In the rows, zero is written as 128.
The rows of T fall into 5 groups, which share some directions, and each row is roughly a mix of its group's hidden directions.
T:
[[172 118 174 148 131 134 116 152 116 161 148]
 [100 152 111 119  97 112 104 132 108 137 182]
 [125  98 113 158 101 166 121 121 163 127  90]
 [108 147 133 126 120 127 116  55 120 107 140]
 [143 141 113 104 129 174 112  97 125  86 154]
 [158  97 165 146 102 158 132 146 133 107  96]
 [143 130 104 136 181 154 164 142 142 133  98]
 [112  87  77 144 119 115 106 135 147 156 112]
 [155 123  96 190 118 111 116 139 110 122 147]
 [139  93 127 125 104  96 182 138 156 135 118]
 [116 138  70 129 105  94 134 158 108 114 116]
 [126 102 171 171 114 123 130  94 113 127  96]
 [122 147 150 162 123 118 160  73 124 139 103]
 [103 140 127 165 157 122 129 185 147 127 110]
 [105 109 102 106 132 120 109 115 125  69  99]
 [163 145 186 123 165 111 126 136 119 115 122]
 [104 140 161 135 161 127 107 149 155  88  99]
 [136  88 183 132 123 148 144 106 128 111  99]
 [125 175 107 137 140 154 117 125 139 178 153]
 [151 114 137 101 147 139 170 138 132 122  73]
 [174 145 131 160 126 169 128 166 145 129 119]
 [167 166 130 106 100 111 144 138 107 135  87]
 [141  87 153  92 104 127 124 162 101 121 102]
 [144 162 169 124  95 131 144 158 107 128 163]
 [132 113 125 194 119 140 117 111 150 160 111]
 [108 120 132 105 105 125  82 110 134 180 113]
 [ 97 154 123 129 132 106 117  95  85 168 118]
 [136 113 113 112 120 105 175  82 114  95 133]
 [136 140 126 127 123 108 180 142 118  75 105]
 [108 136 153 137  75 155  96  97 134 120 113]
 [167 106 160 128 135  83 140 122 103 119  96]
 [152 131 169 110 111  99 118 127 136  73 138]
 [171 137 113 167 131 153 120 109 157 155 152]
 [118 101 103 149 151 160 159 105 147  92 148]
 [159 124 115 169 157 150 118 110 120  82 116]
 [146 102  92 157  90 125 132 163 140 140  98]
 [ 77 138 141 109 151 134  83 149 119 148 142]
 [139 117 110 164 165 138 167 153 108 119  96]
 [133 135 139 111  63 125 135 164 143 106 115]
 [161 167 103 114 133 170 115 125 104 150 151]
 [127 138 160 153 109 150 136 130  69 128 100]
 [152 167 111 114 177 156 146 121 114 152 129]
 [114 135 122 142 132 134  90  95 140 189 132]
 [132  97  89 129 162  96 143 154 116  93 133]
 [ 86 129 128  91 118 164 105 153 130 131  92]
 [120 176 157 112 116 150  96 100 100 118 116]
 [142 132  94 131 105  93 117 121  72 122 107]
 [111  97 136 118 114  92 181 120 145 113 104]
 [ 93 112 128 108 122 133  91 174 141 140  93]
 [ 86 148 106 161 126 139  77 132 131 106 129]
 [142 136 109 176 108 136 151 147 147  90  98]
 [115 149 129 152 127 128 153 135 142 197 118]
 [138 114 127 110  78 101 108  93 108 124  95]
 [ 96 153 129 142 125 189 116 144 100 113 126]
 [111 151 170 157 117 112 166 131 122 160 154]
 [125 101 101 146 135 140 102 115 156  70 121]
 [129 124 163 107 136 150 147  84 153 149  90]
 [117 149 142 177 126 129 144  89 106 136 166]
 [152  92 112 149 152 132 168 145 125 117 171]
 [148 147  74 133 142 110 158 157 149 152 125]
 [151  86 134 148 142 163 160 163 129 104 136]
 [136 134 166  87 123 140 170 100 147 105 115]
 [157 121  87 136 174 147 151 121 102 105 138]
 [121 103 162 132 114 137 128 101 103 174  91]
 [ 88 106 146 151 119  87 116 140 132  85 121]
 [ 85 119 143 105 132 108  84 149 130 115 164]
 [ 87 137 118 127 114 125 155 153 106  77 148]
 [117 134 159  80 114 135 108 134 100 161 159]
 [ 90 113 101 120 128 106 120 138 133 174 170]
 [129 154 119 128 132 131  83 139  91  88 161]
 [152 132 163 145  96 165 117 125 130 112  82]
 [135 166 136 119  99 117 116 123 112 153  71]
 [150 106 172 121  87  92  99 134 139 136 122]
 [125 107 134 161 130 112  95 138 178  90 119]
 [150  95 117 153 121 110 168 150 111 158  96]
 [165 116 109 144 108 113 172  88 139 105 125]
 [132 115  83 136 113 112 145 153 147 167  90]
 [177 127 106  90 141 122 146 169 117 141 115]
 [122 139  77 135 141 160 122 133 164 142 166]
 [125  87 131 165  77 129 125 124 143 126 161]
 [ 69 113  99 116 154 109 133  97 127 133 144]
 [136 178 135 106 107 121 120 122  98 145  83]
 [149 110 139  78 119 125 116  72 115 128 134]
 [126 123  90 128 138 108 103 151 153 134  71]
 [136  96 153 109 132 146 143 188 112 116 111]
 [133 140 105 175 152 140 155 125 110 171 149]
 [ 79 139 147 145 148  98 138 128 140 170 105]
 [136 120 145 154 179 122  96 149 108 165 129]
 [142 106 155 170 126 117  99 161 155 155 144]
 [170 137 154 168 145 120 130 167 119 149 108]
 [103 149 141 151 121 127  85  75 125 147 136]
 [115 127 150 122 127  83 185 133 121 156 115]
 [ 98 112  89 142 129  92 134 113 160 104 160]
 [135 123 127 130 158 162 116 111 130 194 135]
 [151 126 120 121 152 172 120  90 174 118 124]
 [139 149 122  94 149  98 153 142  83 156 116]
 [ 91 127  80 112 126 139 161  97 154 123 117]
 [122 112  81 142 108 174 122  98 118 129 101]
 [118 150 194 122 149 155 135 132 151 138 118]
 [148 150 129 110  93  77 127  85 127 131 122]
 [139 102 152  94 127 138 164 142 118 117  77]
 [110 119 140 126  85  90 103 118 136 109  84]
 [153 162 151 122 104 112 116 113 130 185 113]
 [152 168 143 120 100 141 134 112 100 122  79]
 [147 148 149 115 114 149 177 102 126 129 170]
 [158 105 109 156 103 106 150 129  87 147 155]
 [144 130 129 157 142 124 188 137  99 100 107]
 [134  86 156 138 102 125  85 148 111 106 152]
 [169 119 129 110 133 144 135  70 103 149 121]
 [167 137 178 124 141 152 133 124  98 159 143]
 [164 144 148 118 135 123 157  81 105 134 164]
 [102 135 132 103 111 163 157 130 124 170 166]
 [179 123 146 165 108 123 111 134  95 140 153]
 [119 127 126 157 150 146  98 120 156 127 187]
 [141 161 144 109 100  80  96 114 120 154 130]
 [165 187 131 124 104 116 115 130 116 152 107]
 [148 101 127 100 136  99 169 127 170 153 131]
 [180 137 172 116 107 134 124 121  92 142 140]
 [124 149  98 137 140 143 122 129 166 189 128]
 [137 167  74 110 137 163 110 120 125 146 137]
 [137 110 121  88  71 142 119 121 133 125  93]
 [106 147 149 148 125 139 137  67 127 165 134]
 [169 122 147 157 166 118 114  93 110 102 136]
 [127 115 135 162 155 139 105 148 127 150 185]
 [162 137 165 119 124  95 134 118 111 137 180]
 [137  76  96 135 118 122 153 134 141 130 174]
 [141  98 100 169 124 108 170 110 124 153 110]
 [146 131  63 164 120 132 117 125 107 124 149]
 [106 131 127 160 117 125 155 134 152 185 100]
 [146 105 183 139 139 145 153 110 103  99 113]
 [133 132 106 116 163 153 170 144 108 166 105]
 [125 112  97 112 110  96 155 132 162 130  80]
 [136 164 111 140 114 130  95 105  87 114  90]
 [ 77 169 148 162 136 135 105 120 115 132 141]
 [130  93 147 174 111 111 119 162 149 151 108]
 [106 149 141 113 124 186 119 152 105 140  98]
 [127 111 165 123 125 162 117 105 109 167 168]
 [131 102 112 150  86 137  93  95 150  98 121]
 [119 102 155 100 121 101 146 105  77 113 140]
 [126 101  94 107  70 138 119 124 129 157 117]
 [152 110 115 100 118 119 148 162 175  96 120]
 [166 142 145 110 116 100 161 116 147  90  99]
 [ 94 140 105 129 136 111  85 136  99  84 117]
 [101 104 132 138 111 102 154 134 108 118  69]
 [168 157 156 118  99 134 175 141 123 143 116]
 [125 149 109 110 111 116  89 137 141 124 188]
 [128 131 149 122 142 116 110 176  88 168 145]
 [105 119 149  83 159 101 134 153 164 123 113]
 [146 116 133 127 146 156  88 120 140 172 167]
 [123 111 145  87 134 140  91 132 135 114  74]
 [164 108 156 128 166 165 159 117 138 138 108]
 [ 81 166 125 115 159 150 114 157 152 119 126]
 [122 173 145 168 148 175 112 133 137 126 131]
 [126 119  95 146 135 166 120  80  95 143 146]
 [150 144 122 114 137 169  87 114 110  95 159]
 [137 145 153 105 107 103 147 122 117 139 189]
 [118 136 148 137 112 140 109 101 113 151 192]
 [ 87 139 100 120 106 101  87 131 158 115 109]
 [127  79 160 123  98 128 122 104 168 108 124]
 [162 120 153 106 134 104 167 132 146 149 170]
 [100 166  87 126 132 170 113 121 100 111 126]
 [128 191 114 128 153 149 107 123 105 131 100]
 [148 162 103 101 120  96 103 116 174 134 122]
 [ 98 141 106 116  93  92 106 148 137  85 132]
 [159 139 135 144 112 147 145 100  67 141 125]]
One row of each group comes first, with its name. Which group is each row after those in?
[157 118 135 167 133 128 132 147  98 104 178] => J
[102 104 147 121 123  80 147 175 129 136 144] => Z
[137 168 127 113 128 156 118 113  82 100 161] => A
[148  92 120 137 130 155 155 148 168  87 129] => L
[152 149 169 145 160  91 141 139 126 119 163] => W

[177 100 116 141 159 149 159 104 116 115 142] => Z
[124 115 166 110 155  93  86 162 136 128 124] => W
[ 93  63 139 133 141 147 144 142 127 113 114] => L
[177  99 107 123  93 156 151 135 123 123 104] => A
[ 91 149 131 148 117 110 161  99 135  96  92] => J
[116 130 104 129 121 123 147 104 113 171 185] => W
[141 126 120 188 165 145 133 117 113 159 141] => J
[106  98 145 136 109 109 166 124 118 118  74] => A
[143 189 149 116 117 154  91 135 122 127 117] => L
[116  94 158 159 134 129 121  97  89 136 163] => L
[103 149  95 153 156 156 105 130 170 139 144] => L
[168 138 130 149  91 144 145 130  95 166 148] => W
[116 112 174 143 115 109 173 129 108 142  96] => A
[169  87 116 138 142  89 112  99 135 149 119] => W
[137 161 117 118 106 105  96 103 135 166 166] => J
[116  95 171 162 127 139 123  98 139 113  91] => J
[161 139 161 107 146 108 153 135 118 160 170] => A
